Each path is a new rotation, seen through one point. The rows after it are directions, each followed by how far the rotation turns it, in degrees each step (0 if it stays put).
Each turn is a multiple of 5 degrees from 10 to 175, or 0.
Each row of a path follows its step; steps can be skipped.
path 1
step 0: [-10  -2  13 -10 -13 -15   1  19   9  -3  -8  -5   3   0   7   9  21  13
 -17  -1 -10  -8  26   3   0   9  11  -3 -16  -3  -2 -10   6  -7  -8]
step 1: [-10 -12  12  -2  12   0 -13  -5  10   5   8   2   0  21   1  -9 -10  -4
   7  21   5  -8  -9  -4  10   2 -16 -14  -1  -7  11  -4 -10  20  17]
step 2: [ 11   3  23   9   0   1   3  -7 -19  -2  -4  -6 -16   5  -9  14  11   2
 -10 -25 -17   7   6  13  10   2   3   6 -15 -15  -5   0  -2   4  -6]
step 3: [  8  -3 -14  -8   5  15   7  -3   1  -6   2  -3  18   5   8  -9 -16   0
  23   9   9  -4  -3  10  -2  26   6   6 -13  -4  -3 -17  -4  10  14]
step 4: [ -5   5  -2  11   1 -16   1  -4  -9  10 -11   2  -6  -3 -11   3   5   5
 -27  15   9   7 -12  11  -1  -1   9  17  -3 -19 -19  14  10   6  -8]
step 5: [  6 -16 -11 -10  25  -4 -20   1  14 -12  12 -13   9   6  13  -5   9   1
   6  -9   1   3   0   5  -5   2   3  -2  -7  20 -21  -3  -8  -7   4]
step 6: [  6  17  -8   9 -11  -1   5 -18  17   6  -8 -13 -14   4  12  10   5  -6
  -9   6  -1  -2  -4   0   2 -15  12  -2  13 -24   6  15 -13   3  13]
step 7: [ -1 -11   2  11   6 -19   2   6  -2   9  -2 -28  -3 -13  -5 -10   2  10
   7 -11  -3  -3   9  -9 -14   6   2   8 -18  22  12 -14  -2  -2   8]
step 8: [ -3   0  -1 -15   8   2   7   0  12  -2 -20  13   9  15  -6  13  13   4
  -5  14  13   3  15 -17  -4   3  -6   3   4 -24  15   4 -16   6   0]
step 9: [-21 -12  13  15  11  -3   3  -9 -19 -16   9 -13 -18  13 -18   7  -7  -1
  13   2  -3   2  -3  -4   3  -2   1   7  -5  18  -5  11   3   4   7]
step 10: [  8  -4   7 -20 -12  18   5   8  -4   1 -10  -5  10   7   7   6  18   2
  13 -10   5 -15  18  18  -5  13  16  -3   6 -14  -6  13  -3  -1  -3]
step 11: [-21   1   1  14  -6 -17   8  10   3  -9   7  -5  -2   2   3 -11 -21   4
  -9  28  -5  -9  -7   8   9   9  13 -10  -9   2  -4   0   0  15   7]
Speeds:
[ 1 -5  2 -2  2 -5 -1 -1  0 -2 -2 -6  0  2 -2  6  1 -5 -4  0  5 -2  2  0
 -1  5  6 -1 -4 -3 -2  1 -1  6  9]  0
[-4 -4  4 -7  1 -1  1 -4  2 -1 -5 -1 -4 -7  1  5  1  4  5  2 -5 -4 -3 -9
 -3 -1  2  0  2  0  3  1  0 -2 -1]  40
[ 3  0 -2  0  2  1 -1  0  9 -5  4  2  2 -3  1  2 -3 -4  6  6  2 -1  8 -1
  6  1  3  1  0 -6  1 -1 -3 -1 -5]  145
[ 4 -1  5 -3  2  5 -1  0 -3 -2  2 -4 -9  3  7 -2 -1 -4  3 -4  0  3  1  0
  4 -7  2  1  5 -1 -3  1 -3  0  2]  95
[ 0  5 -4 -1  1 -6  4 -3  0 -2 -4  2 -8 -1 -1 -1 -6  4 -1 -2  5 -3 -1  1
  3 -2 -4 -7 -2 -4  0  6  0  5 -2]  155
path 2
step 0: [ 22  -5   9   0  -7   1   2 -14   4   2 -11   7  -4 -22 -23  -5  12 -15
  18  11   0   0  -1  11   1  -4  -6  -8 -11   7   8  -5   6   9  17]
step 1: [ 11  13  12   6   7  -9  -7 -18   0  15   7   0  -2  -8 -11  26 -17   0
  12  12 -18   3   9   1   8   0  -1  -9  -1  14   8   2 -14   6  -8]
step 2: [ 22  23   2   7   4   5  13  -4  23  19  -6  -1   3  -6   9  14  16 -10
   4 -17  -3   0  -2   4  -4   3 -15 -13   0   7   1   8   3   0  -4]
step 3: [ 23   3   1   3   5  20  -9 -16  -1   6  -6  16  -1 -11  -7   8   7 -10
  10   6   4   0 -14 -19   6 -19   9 -10  12   3   7   0  11   9   9]
step 4: [  8   7   7   6  -9   1  -8   4   0  19 -17  -8   8   4  -8   4  -5   6
  17   5 -21   4  10  -2  22 -13 -16 -14   5   3  17   4  -2   8  10]
step 5: [ 14  17   5 -13  -2   8  10 -10  18  12 -17   0   3  -8  -8  14  -8 -20
  -2   3   0  -3 -13   7  18  10 -16  10 -12   1   3   1  -1  10   4]
step 6: [  8  20   0  -2   0  11  -1 -18  -5  11  16   1   8   2  -5   6  -4 -19
   9  -2  -5  -2   1 -23  -6 -18  -4  -3 -15  19   5   8   1  13   6]
step 7: [  1  16  16   2 -15   8 -10   4   0  13  -1   5   5 -12   9   2  12  -8
  22  -9 -22 -19 -10  -2  12  -3 -14 -11  12   5  -2  -2   3   2   1]
step 8: [ 19   7 -11   3 -16  -6 -12 -19   3   8  -9  12 -12  -1  -4   9  -7  -6
   1  -8  -9   3 -25   2   7  -2 -13  10   5  -7  15   7  -2  13  16]
step 9: [  1   5  15   4 -10  -3   9 -15   1  12   4 -15  -7 -11 -20  -3   6 -21
   8  -6   0   6   7  -6   5 -19 -13  -8  -8   2  14  -5 -15  12  12]
step 10: [ -5   8   9   3  -8   0  -6  -2   9  13   2   2   1  -8 -11  35  -1 -25
  13   8 -20   0 -11   1  -5   3  -7  -6   4   6  -7 -10   2   7  -8]
step 11: [ 15  25 -13  16  -6   7 -10 -15   7   1   4   5   7  -8  -2   7   2  -9
  13 -23  -6  18  -2   6  -3   2  -8   0   7  15  10   3   6  -4  13]
Speeds:
[ 2 -5  3 -3  2  2  0  1  2  3  5 -6  3  0  1  6  0 -7 -2  1 -1  2  3  1
 -1  5  3  3 -9  1  3  2 -7  0 -4]  85
[ 1 -1  5  5 -4  2 -3  3  0  3 -2 -3 -8  4  0  6  3  0  1 -1  6  0  2 -1
  2 -5  2  4  0 -9  1  5  2 -2  1]  70
[-4 12  2  1 -1 -1  2 -3 -1  0  3 -1  2 -3 -1  5 -5  2  3  1  4 -1  3  0
 -4  4  2 -1 -7  0 -7  1  5 -2 -1]  80
[-1 -4  0  7  2 -6  1 -2  3  4  2  1 -4 -8 -5  3  1  0  0 -2  1  3 -1  4
 -8  2  2 -5  5 -2  2  0 -3 -2 -2]  40
[ 5  4 -5 -3  0 -2  0  5 -2  1 -7  5 -2 -2 -3  0  4 -1 -3 -7  3  6 -6  0
 -1  3  0  6 -6  2 -1  1 -1 -3 -1]  125
[-1 -3  0  6  1 -1  0  2  5 -4  1 -2 -6 -2  1  2 -2 -1  2 -1 -1  1 -6 -6
  8  2 -1 -6 -6  7 -1  4  2  0  4]  0
[  3   3   0  -1   2  -1   8  -7   6  -2   0  -5  -2   2   2  -1  -3   1
 -10  -6   5  -2  -1  -4  -1  -1  -4   0   2  -2  -1   0  -4   2   1]  110
path 3
step 0: [  7   7  -4  12   3  -9   7  10  -2   4  -1   4  -1  -2   3 -14 -13 -15
   3 -18  -8   7  -5  -3   7 -21 -14   8  18  11   6 -22  -5   6 -11]
step 1: [-14 -17  11  -4  -8  -2   1   2  -5   0  -6   8   8   3  -8  -4   2 -11
  -3   3   0  11 -10 -20  -8   9 -24  21   9  -9   4 -12   1  13 -12]
step 2: [-11   8  -1   3   9   2   2 -12  -2  11  -8  11  24  -3  11  -8 -12  -3
 -10  -1  -3   2  -7  -7  20  -5 -22  -3  14   6 -11  -9 -15   3   4]
step 3: [-25  -6   4 -12  -6  -4   4   2   3 -13  -4  -3  -3   2   1   7  12  -7
   3  19   5  -4 -26 -10  18  -1 -18  12   0   3  -8  -2  -4  -2   7]
step 4: [  8   2 -10  -3   9  -1   7 -11  11   3   0  -6   7   2   5 -26   4  -9
 -13   1   5  -1 -16  -2  25  -4  -5  -2 -22  -1 -10 -10 -15  -3   1]
step 5: [ -9  -4 -18 -22  -3 -19   6   3   8 -11  -5  13 -10  -5   9  -3   7  -7
   4   5  16   0 -14 -11  10  -9   7   2  -9 -20   0   4   2   9  -6]
step 6: [  9   5 -17  11  -1 -10  -4  -3   4  -6  -4   1  -6 -17 -11 -19 -11 -18
 -13   9  -4  -6  -7   0  -1 -15  -2 -12  -8 -14   8  -5 -19   9   3]
step 7: [ -5 -11 -15   1  -9  -5 -11  -9   9   0 -21   4 -12  -7  -8  -4 -10  -2
  13  10   4  -8  -8 -25   1  11   9   0   5  -7   5   2   7  21  -7]
step 8: [  8   5 -16  10  -2   6   8  -9   3  14 -22 -16   3 -16  -1  -2  -9  13
 -13  22  -4  -6   6  -1   6 -13  -9  -1  11  -8   9  -5  -4   8   3]
step 9: [-10  -7 -14  -1  -3   1   2   4  -5  -3 -17 -22  -8  -3   3  -3   7   3
  -6   5   3  -8 -19 -14   2  -2   2   0  14  23   9   9  20   9 -11]
step 10: [ 20   0 -25   6  -3   4  15   0  -2  16  -1  -5 -12   8  -2 -10   4   2
 -20   4   5   5  -3   8   7   0 -22   6   9   6   3  -9   5  -2 -15]
step 11: [ -6 -18 -16  -7  -6  -6   7   4 -15 -20   2   9  -5  -4   6 -11   4   5
 -19 -15   2  11   0 -15   6  -2   0  14  20   9   4  -1   9   6  -6]
Speeds:
[ 0 -1  2 -7  5 -5  3  0  2 -1 -6  0  4  2 -5  0 -3 -2  1  3  3 -6 -7  3
 -1  0  5 -2  0 -4 -5 -3 -7  0  0]  25
[ -2  -2  -1  -3  -2  -1   3  -1   1   2   6   0  -5  -3   3   0   4   1
 -10   1   4  -2  -1   5   4   4   3   1   0   6  -7   1  -1  -5  -2]  55
path 4
step 0: [ -8  -1  -7   9  -6  -1  14  16  -8 -22  -1  -6   4  10  16  15   6   4
  -9   2  13   8   7   5   5  -4   1  -9  -5  -5   5  23   1  -9 -11]
step 1: [-18  13  -1  -5 -15  -4  -2  14  -5  15  -1  -8  13 -10   5  14   1   4
 -13  13   5  13   0 -18   5  -1  12  -7  -9  -1   0   9  -6 -11  10]
step 2: [-16  28 -12  10   0   3  10   3  -8   9   3  -5   2   3  -3  10   1   1
  -1 -15  17  -2  -9  -4  -2  -2  -4 -23  12   2  13   4   3   0   3]
step 3: [-12  14  15   7   0  22 -10   1  -4  -2   8   2  -5   0   7  10  10  19
 -14  -1  -2   0  -2  -7  12   2   5 -15  13  -2 -10  17  -6   0 -10]
step 4: [ -3   5   7  -1  -7  15   9   3 -15   0  -8   7   1  -8   0  21  -1  -8
   4  -1  22   9   6   0   3  -5  11 -10  -4 -13  -7  17  20   3  -9]
step 5: [  1   4 -10   8 -15  14   6   1  16   7   1 -13  14 -10  23   8  -1  13
 -10  -3   6   4 -10  -8   5   4  14 -12  -5  -9   4   7  13   1   6]
step 6: [-24   6 -21  14  -4   3  12  -1   0  -4   5  20   5  11   9  17   5   9
 -13   1  17  -2   4  -9  -7  -3   6  -4   0  -4  -5   4  -5   7   0]
step 7: [ -7   6  12   9  -8   5   1  18 -17  -2  -8  -4  20   5  22  14   2   7
  -2   3   5  -1  -3 -12   4  -7  -8 -12   2  -1   3   7 -12 -10 -15]
step 8: [ -7  17  -2   0   6   2   4   9  -2  -2  10 -14   6  -1  -8  16  11  -2
  -9  17  14  12   7 -11  -5  -8   8 -20   0  -5   4   9  14 -15   3]
step 9: [-12  21  -2   1 -17  15   8   1  -5  15   7   7   6  -4  -6  16  -1  17
   3  -7  -4  -2 -20  -9   9   0   8  -8   7   4   3   8   7 -10   2]
step 10: [-11   8   5  17  11  12   4  11   1  12  -3   4  -5   1  11  15   8  10
 -16 -12  14  -3   4  13   2  -9   7  -9  16  -8  -8   9   9   3  -8]
step 11: [-15 -10   2   1 -11  17   2   6 -10 -14   0 -10   1  -8  15  24   2   8
   0   2   9   2   4  -4  12  11  12  -2  -8  -1   2  20   8  -1 -10]
Speeds:
[-3  2 -1  3  3 -4  0  3  0 -1  3  3 -7 -1 -5  1  0 -3 -6  2  6  0  2  4
 -4 -4 -3 -2 -5 -8 -4 -6  4  2  0]  170
[-2  5 -6 -2 -4 -3  1 -4  6  5  5  1  1 -1  1 -1 -3 -4 -1  0 -2  1 -6 -2
  1  1  5 -1  2  1  5 -5  6  0  7]  100
[ 3  0 -2  2 -1  6  0  8  1  5  6  1 -2  2  1 -3 -4  1  4  4  0 -3  3  4
  2 -2  5  0 -4  4  0  2  3  9 -3]  60
path 5
step 0: [ 14   3   1 -13   6 -21  -8   2 -13 -10  -3   3  26  10  -5  -4   5   8
   8  24 -11   8  21  -8  12   7  10   5  -6   7  -2  -2   8   0   5]
step 1: [ 13  -7   9 -14 -17  18   2 -13  -1  -5  -4   7   4  -9 -13 -11  20   2
   5  13   0  22  -3  -2   2   3  14   6  23  -7   6   5   4  -7   8]
step 2: [-10  -6  14   0 -13   6 -11  -5  -3 -11  24  -9 -22  10  -9  -2  -6  -4
  -6   0   4  11 -16 -11  12   2  -1   1   9  -5   0   4  14 -17 -20]
step 3: [  6   1  -2  16 -10  -6   3  27  -2   9   4  -3 -11   4   0   0   5  10
 -13 -15 -10 -13 -33  -4   5  10  12   0  -6   9   4 -10   3  -8  -4]
step 4: [  9   5  -4   9   7 -11 -13  10   4  -3  -9 -20  18 -17  15   9 -15  22
   2   5 -13  -2 -19  -6 -11   7  -9  -7   7   3 -11   5  -1   6   1]
step 5: [-15  12   4 -20  13   2 -14   7   4  -4   3  11  33   2   9   6  18  10
  12  -2 -14  13   2  -3  -7  -5   1  -6   1  -7  -9 -12  -7  -6   0]
step 6: [ 11   1   4 -15 -14  -6   2 -12   3  -6   5  28  11   3  -6   3   7 -11
  16   5  -3  -7  -1 -20   2  -4   3   8  11 -17   2   7  -6  10 -22]
step 7: [  3  10  19  -6 -19  -1  17   3  -3   5   8   3 -12  -4  -4   1  14  10
 -17   2   9   5   7   1   5   8  -8  16  -2 -14  -9   7  25   7 -19]
step 8: [ 19  -3  14  -4 -14 -13  -2  13   3   7   3 -20 -12   3   8  -7   5   5
 -12  28   3  -2  -9   1   9  -4  -9  -5 -14   9   7 -16  -1 -13  -5]
step 9: [ 15 -11  -4   6   5   6   7  20  -9  -1  -1  -8  17   8   7  -6  -4  25
   0   5   1   7  -8   6  11  -3   3 -22  12  -2   6  15  -7 -20   4]
step 10: [  2  -4  19  -1  -3  -5 -19   7  -8 -18  -4  -5  16  14  -8  14   0   1
  21 -20  -8   7  -2  -9   6  -3  -3   4  20   9  -9   6   1 -10  16]
step 11: [-12  -4   9  -2 -13   5  -3  -2   0  -5   5  13  11  11 -11   4   4  -6
   3  10 -23  -2  -8 -14  -7  23  30   3   1   4 -12   2  12  12   0]
Speeds:
[-1  7  2 -1 -2  4  2  5  4 -1 -2  5  3 -3  4  4  1  2  1  2  2 -3  3  0
 -1 -4 -7  2 -5  1  3  2 -5  3 -8]  40
[ 2  3  3  1  9  1 -1  1 -3 -2  3  2  2  7 -1 -3 -1  4 -6 -4  0  6  0  6
  2 -1  1  5  1  2  0 -4  0  6 -4]  155
[ 3  0  0  2 -2 -3  3  2 -4 -6 -7  0 -3 -1 -1  2 -2  2  0 -7 -7 -5  4 -2
  3  2  1  9 -5 -1 -3  1  4  0  0]  100
path 6
step 0: [  2   7   2  -2   4  16 -12  -7  -3   1  -1 -11   1   3  23   1   1 -18
  -3 -13 -23 -11   0   2  -5  12 -16  -8   3 -13  16  -3   1  -1   2]
step 1: [-12  -2 -12  -5  21   7  -1  -5 -18 -10 -17  -1 -11 -12   3 -27 -16  -2
  10   1   6   0   1   4  -8   4 -10  -4   7  -5   0  -2  -9   0   9]
step 2: [ -6  -2  -1  -4   5  18   5  -2   8  19  -1  -2  -3  12   4 -16   0   5
  -1  -1  -7  14  20 -11   5  18  -5  14   7 -12   7 -11 -11   2 -11]
step 3: [-17  -1   4   1  22 -12   8  -1  11  -2   7  11 -21  11   6  -7   5 -12
   6  -5 -13   1 -17   9  -2   3  -8   7  11  -4   7 -14  -3  -1   8]
step 4: [ -5   3  -2   0   5  -8  12  17  -4  11  -1 -15  -9   0   4 -19 -10 -19
   2  -4  -4   9  -2 -17  -9   1   6  17 -10  12 -12  -1 -14  -3  -4]
step 5: [  2  15   6   5   5   3   2   7   7  -4   0 -10 -12  -3  12  -8  25  -5
 -14  -4 -17   3   5  12  -8   9  -4  -6  -8  -1  -2 -16   1 -11 -21]
step 6: [-16  -7  -9   3   6 -10 -11  14 -23 -24  12 -12  -2   1  11 -16   3   1
  -5  -7   3  -3  -4   5 -11   0   2   7   7   2  13   0  -9  -1  -3]
step 7: [ 11 -12  -9  -1  -1  -9   8   9   0  -6 -12  -8 -14 -13  -4  -9  -3  11
  -2 -12  -7   7  14  -7  16  15  -3   7  -3  -2  14  -1 -10   1 -24]
step 8: [-14  -7  -2  -4   2   2   8  -7   0  -5  14   5   0 -11  16   4   2   6
  -1   1  -4   5 -19  18  13  -1  -2  19   1  -3   9 -21  -1   3 -20]
step 9: [  0  -3  -3  12   2 -13  13   9  -9  -6   2  -7  -4  -6  14  16 -24 -17
   8  -3  -7   9 -10 -20  -6   7   6   5   1  -9  14   0   2  -1  -8]
step 10: [ 10  11 -12   1  -6   6  14  -6  10   2  -9 -12  -2 -22   7  -7  -5 -17
  -7  -4  10   6  -9  19  -2  16   4  -8   4  -4  -4 -10   1  -7 -14]
step 11: [ -8  10  -7  -7   4   4  -3 -10  -9  -3  12 -22  10   9  14 -13  -5   9
   1   1  -1  14 -10  -2 -13   2   4  -7  10 -12  18  -4  17  -7  -8]
Speeds:
[-4  0  7 -1  4  7 -2  0  2 -1 -1  3 -2 -4 -3 -5 -1 -5 -3  1 -5 -5  4  0
  0 -1  4  4 -1 -2  1  7  4  6  1]  10
[ 4  1 -2  0  4  1 -3  6 -1 -1  2  0  7 -1  1 -2  1 -9  1  3  1 -2 -4 -1
 -4  4  1 -8 -7  0 -3 -2  3  3 -4]  70
[ 0 -1 -2 -5  1  3 -8 -1 -9 -6 -6 -3  2  3  0 -2  5  2  1 -6  0  2  3  3
  2  2 -3 -1  0 -1 -2  5  3 -3 -2]  65
[ -2   7  -6   2  -2   3   2   6   1   1 -11   3   1   6  -1   2  -2   1
  -5   1  -1  -1  -1  -1   3   3   4   0  -2   3   3   2  -3   2  -3]  140
[ 3  1  2  3 -1  0 -4  6 -5  0  0 -1  3 -9  0  6 -2  4  1  1 -4 -3  0  4
  1 -1 -7  2  3  3  4  1 -4  6 -4]  40
path 7
step 0: [ -2  -8 -14  12   3   4  -6  -5  -9  11   0   4  26  -3 -24 -10  -6   7
  -8   0  -4   6 -17   7   8  -9   5   0 -14 -14  -2  14  -6   2  -4]
step 1: [  8  11   6  -5   4 -11  -4  11  -3  -4  -1  -9 -10 -16 -11 -15  -4  -8
  -5  -7   6   7 -21   3  16   4   9  24 -18  -1  -6  -5  -3   5   8]
step 2: [  4  -5  -5  -6  -4   4  -1 -11  10  -3  -6  12  11   1 -18   0  14  -5
 -19  -8  -6  -7 -13  -1  23 -11 -10  -2 -17 -16   6   2  10  10   0]
step 3: [ -5  -8 -15  12  -6   4   2  -5  -4  16  -5 -12   3  -4 -13 -11  -7   0
  -2   1   7  13  -7  13  12  11  12  17 -22  -5  -2   8 -12  12   6]
step 4: [ -1   9   4  -2  -6  -8  -7   0   9 -13  -5 -12  -8  -5  -2  -5   5  -5
 -19 -18 -10  -9 -21  -9  18  -8   6  23  -7  -5  -5  11   3   6  -3]
step 5: [ -6  -6 -13  -7 -19  13   7  -4   5   4  -2  -5   4  -8 -12  -3  14 -11
 -19   8   6   8   8  10  16 -12  -4   1 -15 -19   6   1  -5  12   6]
step 6: [ -9   3   7  15  -4   3   5  -7  10  10  -2 -17  13  -7  -6   6   3   5
  -7  -4  -3   0 -16   1   1   9  23  25  -9  -4  -7   8  -6  17  -5]
step 7: [ -3  17  -1 -11 -18   5  -2  12  -5 -10  -1 -14  -1 -10  -2  -7   0 -11
 -18  -7 -12  -1 -13  12   8 -17  -6   5   1 -20  -5  14  -2   7   1]
step 8: [  2  -4  10   3  -3   2   4   2   9  17  15  -3   8 -15 -14   3  19   3
 -20   5  10   5   0   7   2  -6  15   3 -12 -19   5  -6  -3  16   6]
step 9: [ -4  14   7   5  -8   2  16   3  -9   5  -5  -3  13  -3  -5   9  -5  -8
  -5  -5  -5  -6 -32  18   2  10   2  11  -5  -8   1  15  -2  14  -8]
step 10: [ 14   4   3   4  -1   3 -12   7  -2   5  17  -6 -11 -10  -4 -13  -4  -3
 -21 -12  -7   5  -7   7   3  -9  -2  -4  -3 -29  -2   8   0  16  12]
step 11: [ -2  -4  11   8  -5 -19  17   2  -3   8   7   8   2  -8 -12   6  12  -4
 -18   4  12  -7 -12  10   4  -1   1  12 -18  -5  20   4  -9   9  -2]
Speeds:
[-5 -6 -2 -1  0  0 -2 -1  0  6  9  0  0  3 -6  1 -1 -1  3 -2  0  8  3 -1
 -3 -4  3 -1 -3 -2  3  0 -6 -2  4]  140
[ 4  4  5  2  5 -1 -5 -5  4 -2 -4  2 -1 -1  0  4  3  3  2 -3  3  1  2 -4
 -5 -2  8  1 -2  0  1  2  0  5  8]  160
[-1  6 -1  1 -1  1  0  3 -2  1  2  3  1  6  6 -8 -2 -7  0  3  5  6  5  1
  1  0  4 -1 -3  1 -4 -1  4  6  1]  160
[ 1  0  0 -3  0 -5 -2  8 -2 -3  1  1 -6 -4  2 -1  4 -1 -8 -1  5 -1  1 -2
  2 -8  4  1  1  2  3 -3 -1 -7  1]  115
[-3 -5 -4  8  3  4  1  4 -1  4 -7  1  7  3  2  3 -2 -1 -4  1  3 -4 -3  4
 -3  2  7  0 -1  3  2 -2 -2 -3  2]  125
